A: several groups of rows, each row roughly a mix of its group's hidden directions:
A (100 x 13):
[[  8  14   5 -21  15 -14 -29  -4  -6  -6   4   6 -13]
 [ -1   7  -8  13 -14 -21 -24  -9   7  20 -10 -10   7]
 [  2  -5  17 -11  -5  24 -24  -4 -23  -6  13   2  -2]
 [ -1  22   0  -8   4  13   2 -29  14   5  -9  18   9]
 [  9  20 -12   1  -9 -14 -22 -24   4  14 -10  -4   0]
 [ -9  -7  12  10   5   6  25  28   2 -20  10   2  -2]
 [ 13   8   3 -26  12  12  -9 -14 -17 -13   5  14 -15]
 [  3  -3   3  -1  -4  25  25   3  -8 -25   5  14  -8]
 [ -9 -19  22  -9  -8 -15   7   5  17  -7  14  -2 -21]
 [ -3  -7  22 -16  19  -3 -11  10 -11  -9  20   7 -17]
 [ -3  -3 -16  15 -24 -12  -9   4  21   5 -18  -4  14]
 [  8  13 -14  -8  -7  -5  -9 -33  12  19  -8  -1   3]
 [ 17  -1 -15  11   6  -2  22  12  17   1 -16   4  22]
 [ 10 -16  23  -3 -10  -6  20  -5   6 -20   8 -10  16]
 [  8  12 -17   9   8   1  18   3  17   0 -20  10  24]
 [-14   4 -20 -37  -5   4  10  -7   7   4  -1  -3   9]
 [ -1  12  -7  15 -17 -21 -19 -13  13  17  -7  -9   3]
 [ 10  -2 -20  13   4 -11  17  23  14  -2 -17   1  14]
 [  6  -4 -14  16  -8 -18  -5  30 -12 -13   2 -13  -6]
 [  5  13 -29  16   2  -4  -7  20 -13  -4 -15  -2  10]
 [ 11  24  10   1 -17   0  -7 -23  -7 -23   5   0   8]
 [  0  23  -2  -8   5  14  -2 -29  11   7 -12  17   9]
 [  7  11 -19 -11   4  -2  18   6  26 -13 -15   4  14]
 [ -2  10 -18 -28   8  -4   8 -10  18  12 -13 -15   4]
 [ -6  -9  -4   8   3  29  19   1 -18   3  12  11  17]
 [-19 -22  -7  -5  20   5   6  15   6  25  -5   3  -7]
 [-10 -20  28 -17  -5   5  -3 -14  -7  -2  16  -8  -9]
 [-24  -4  14  -6  -9 -14 -11   5  -1 -15  14  -5 -25]
 [-29 -15   3  -7  13  -7  10  12  21   9  -1   7 -14]
 [-20  -7  -6   6  -8 -22  18  18   4  10 -14  -7 -14]
 [ 20   2 -13   2  12  20   5  -8  -3  22 -12   6  20]
 [  2  -3  11  -9   3 -22  -9 -27  18   6 -13 -11  12]
 [ -4  20  -6  20  -6 -12   2 -17  23  -9 -16   3  12]
 [-17 -11  19  -3  -4  21  -8 -20 -17   9  -2  -4  14]
 [-11 -12  -6   4  11 -10  23  20  28   7  -5   7  -1]
 [-22  -6   4  -3   7 -12  18   9  32   0  -2  11  -8]
 [-14 -19  15 -13  10  18  -3 -17 -17  15   3  -5   6]
 [ 16 -22  12  -9   8  14   9  -8   9  28   7   3  -5]
 [  5   5  -3   0 -16   0 -19 -35  -3  18  -1   1  -7]
 [  6  17 -13  21 -13 -18   6  16  16 -15  -6   8  -4]
 [-24  11  -1 -11  11   2   0 -13  23  11  -9  19 -11]
 [  7   9   1 -16  28  13  21  11 -12 -16   3   3  -1]
 [ 19  10   6   2  13   5 -13 -29  13  -1  -5  -5  19]
 [ 14  18 -21  12   5   3  11   1  10   1 -19   9  22]
 [ -5   0  12  -9  -4  26 -14 -26 -10   1   2   0  21]
 [-10 -16   9  10  14  12  27  14 -13  11   8 -11   9]
 [ 11  13 -17   3 -18   6  -8 -31  -2  11 -14   1   2]
 [ -4  -3 -15  19 -11   5  26   5  13   7 -13 -10  20]
 [ 13  21 -21   1   3   6   8 -19  -8  14 -17 -10  12]
 [ -8   1   9  22 -21 -18 -23  -9   4  13   6  -6  -7]
 [-24  -4  16  18 -20   2 -10  10 -16  -7  -1   6 -15]
 [  0 -15  24   8   1  19  -9  -4 -23  16  -2 -11   7]
 [ -5 -15  25  -6  -8  13 -21  -3 -25   1  10   0  -1]
 [ -9   0   7  16 -14  30   0  12 -25   3  -1  -1   5]
 [ -9  -8  10  -4   4 -11  19   4  35   4   5  11 -12]
 [-11 -18  12  -5   1  -7   1  28  18 -20  10  10  -3]
 [ -1   0   7   7   9  36  -5 -17 -15  -1   9   6  14]
 [  2   7 -13  -4 -16 -19 -18   1  29  -9 -14   6   4]
 [ -2  25  -2   2 -14  -4 -23 -10 -20 -20   3  -3  -7]
 [ -8  -8   7 -15  21  19  -3 -29  -4  12   2  -4  10]
 [-20  -1   9  15 -19  -5  -6  21 -12  -9   0   7 -22]
 [ -9 -33  18 -11   4  -4  11   9  10   9  10  -6 -13]
 [ -1  24   4  -1 -13   4 -22 -18 -21 -16   7  -2  -3]
 [ -9 -15  16  10   3  10  12  26 -14 -17  12   3  -7]
 [  5  -5  14  -9   1   6  24 -18  20  -6  -7   5  24]
 [ 13  25 -12 -22  14 -14 -14  -1   9 -11  -9   4   0]
 [ -1 -10  19 -19  10   1 -21  -7 -13  -1  17  10 -18]
 [ -4  -5  14 -12  -9  22 -21   8 -25  -4  12   1 -10]
 [-11 -17  12   4   8   9  24  26   2 -15  11   2   0]
 [  5   3   7 -11  17  19  21   7 -15 -22  11   9 -10]
 [ -4 -14  22 -17  -5   8 -15 -16 -14   6  15  -6 -17]
 [-10 -15   6  12  15   7  21  20 -13  12   3 -15  13]
 [ 14   3 -12  -7   5 -29   0   3  19 -17  12  14  -8]
 [-10 -18  14  10   0  13  23  21  -4 -14  13   4  -3]
 [ -9 -10  -5  20 -28  -9 -11  -9  14  18  -6  -6   8]
 [-15  -9  12 -10   7  -4  15  -3  32  10   3  13 -13]
 [-12  31   1  -4  -4   8 -17 -25  -8  -7   2  10  -3]
 [  2  -2   1 -19  18  -2  -1 -27  13  16 -11 -15  12]
 [ -7  -7  17 -11  31  -9  -1  21  -7   3  15  -7  -2]
 [-10  17   3  17 -28 -11 -11  -4  10 -19  -9   7   6]
 [  4 -16  24 -15   1   7 -24  -4 -20   1  13  -2  -7]
 [  6   4 -22  14  10  -5  17  18  16   3 -17   6  15]
 [ 14  22  -4 -19   4  -7 -21  -8   1 -19  -4  12 -13]
 [ 10  -5 -11   9  -8  -8 -20  19 -27  -4   3 -16 -11]
 [ 13  11 -12 -29  15  -5 -12 -14  17  -7   6   1  -6]
 [ 15 -11  21 -10  17   3 -20 -24  -2   6   6  -6   7]
 [  6 -18  28  25  -1  -6 -12   6 -16   3   3  -1  -7]
 [ 17  -8   9  16  19  -2   6 -23   8   9  -2  -3  23]
 [ -4  22 -29 -18   4   7  11  -8  19  -5  -5   1   6]
 [ -7  -8   6  37  -7   5  19   7  -9   4  -4   5  13]
 [ 28 -12  -4  12  -7   0   0  15 -22  -3   6 -18  11]
 [ 10   3  -2 -24  18  21  18  -3 -10 -16   1  11  -5]
 [  3 -23  -3   8  -5 -15  -1  31 -11  -5   6 -17  -8]
 [  8  12   7 -13  32   7   6   3 -26   0   7  -5  -6]
 [ 11  -3   6  15  16   8   7 -23   6  14 -10  -9  24]
 [ 16 -15  27  16   7   8 -15  -9 -16   3   9   0   8]
 [ -5  19  -4  11  -4  -6  -3 -26  23  -8 -15   1  17]
 [  9  16  -1 -29  -1   7 -27 -14   6  -9   2  -4  -2]
 [ 14  18 -21  -4   5   7   0  24   1 -13  10   7 -20]
 [ 10  15 -11 -28   8  19 -16   5  -4  -5   7  -4 -16]]
one row of each group, then the others: which group is each in?
[  7  12  -9  -6  -5  22 -10  24 -16 -10  11   3 -19] | (16)
[  1  13  -3  -9  11  20   1 -25  10  18 -11  17   9] | (57)
[-13 -14  17   9   3   5  22  24   3 -15  16   3  -5] | (72)

[-10 -18  15  -1  10  11  23  23  -2 -14  14   5  -3] | (72)
[ 12 -15  27  12  -2   8 -19  -2 -20  -3  13   4   3] | (16)
[ -3 -11  12 -14  12  28  -8 -17 -17  11   6  -5   8] | (16)
[  4 -13  18 -22  14   9 -19 -18  -9  13   2 -13  -1] | (16)
[ -6  -7  20  -3   0 -13 -31  -4  -8   7  16   2 -16] | (72)
[  9  13  -4 -13 -10 -11 -31 -20   6  -4  -3  10 -12] | (72)
[  8  10  -6 -15  -6   9  11  -2  15 -31  -1  20  -9] | (72)
[ -3  21 -13  11 -11  -9 -20   7 -22 -20  -2  -7  -2] | (57)
[ -2  -3   5  16   1 -30   8 -13  21   6 -18  -6   9] | (16)
